[[132 116 123 128 120 130 119 126 127 134 132 112]
 [118 125 110 136 117 120 139 139 123 127 124 125]
 [134 130 131 120 130 129 133 128 123 130 114 131]
 [133 133 120 130 114 132 132 142 134 124 123 127]
 [108 123 120 133 140 110 129 112 112 128 136 127]
 [137 123 143 127 131 136 106 117 136 132 145 116]
 [122 119 127 122 139 117 126 109 110 135 124 122]]
->
[[116 123 128 120 130 119 126 127 134 132 112 132]
 [125 110 136 117 120 139 139 123 127 124 125 118]
 [130 131 120 130 129 133 128 123 130 114 131 134]
 [133 120 130 114 132 132 142 134 124 123 127 133]
 [123 120 133 140 110 129 112 112 128 136 127 108]
 [123 143 127 131 136 106 117 136 132 145 116 137]
 [119 127 122 139 117 126 109 110 135 124 122 122]]

[[128 126 124 131 111 103 119  98 133]
 [146 147 147 136 137 143 125 127 130]
 [123 136 119 115 135 115 141 125 118]
 [132 157 122 131 137 116 149 122 145]]
->
[[126 124 131 111 103 119  98 133 128]
 [147 147 136 137 143 125 127 130 146]
 [136 119 115 135 115 141 125 118 123]
 [157 122 131 137 116 149 122 145 132]]

[[115 145]
 [141 135]
 [122 151]
 [133 108]
 [111 135]
 [130 148]
 [143 121]]
->
[[145 115]
 [135 141]
 [151 122]
 [108 133]
 [135 111]
 [148 130]
 [121 143]]

[[131 143]
 [146 151]
 [146 109]
 [118 143]
 [148 148]
 [114 150]
 [114 115]
 [110 153]]
->
[[143 131]
 [151 146]
 [109 146]
 [143 118]
 [148 148]
 [150 114]
 [115 114]
 [153 110]]

[[129 121 119 116]
 [144 133 118 133]
 [123 130 124 127]
 [128 138 127 124]
 [106 130 134 127]
 [135 131 146 143]]
->
[[121 119 116 129]
 [133 118 133 144]
 [130 124 127 123]
 [138 127 124 128]
 [130 134 127 106]
 [131 146 143 135]]

[[134 146]
 [112 134]
 [131 134]
 [138 140]
 [132 107]
 [125 122]
 [123 147]
 [140 130]
 [107 157]
 [128 124]]
->
[[146 134]
 [134 112]
 [134 131]
 [140 138]
 [107 132]
 [122 125]
 [147 123]
 [130 140]
 [157 107]
 [124 128]]
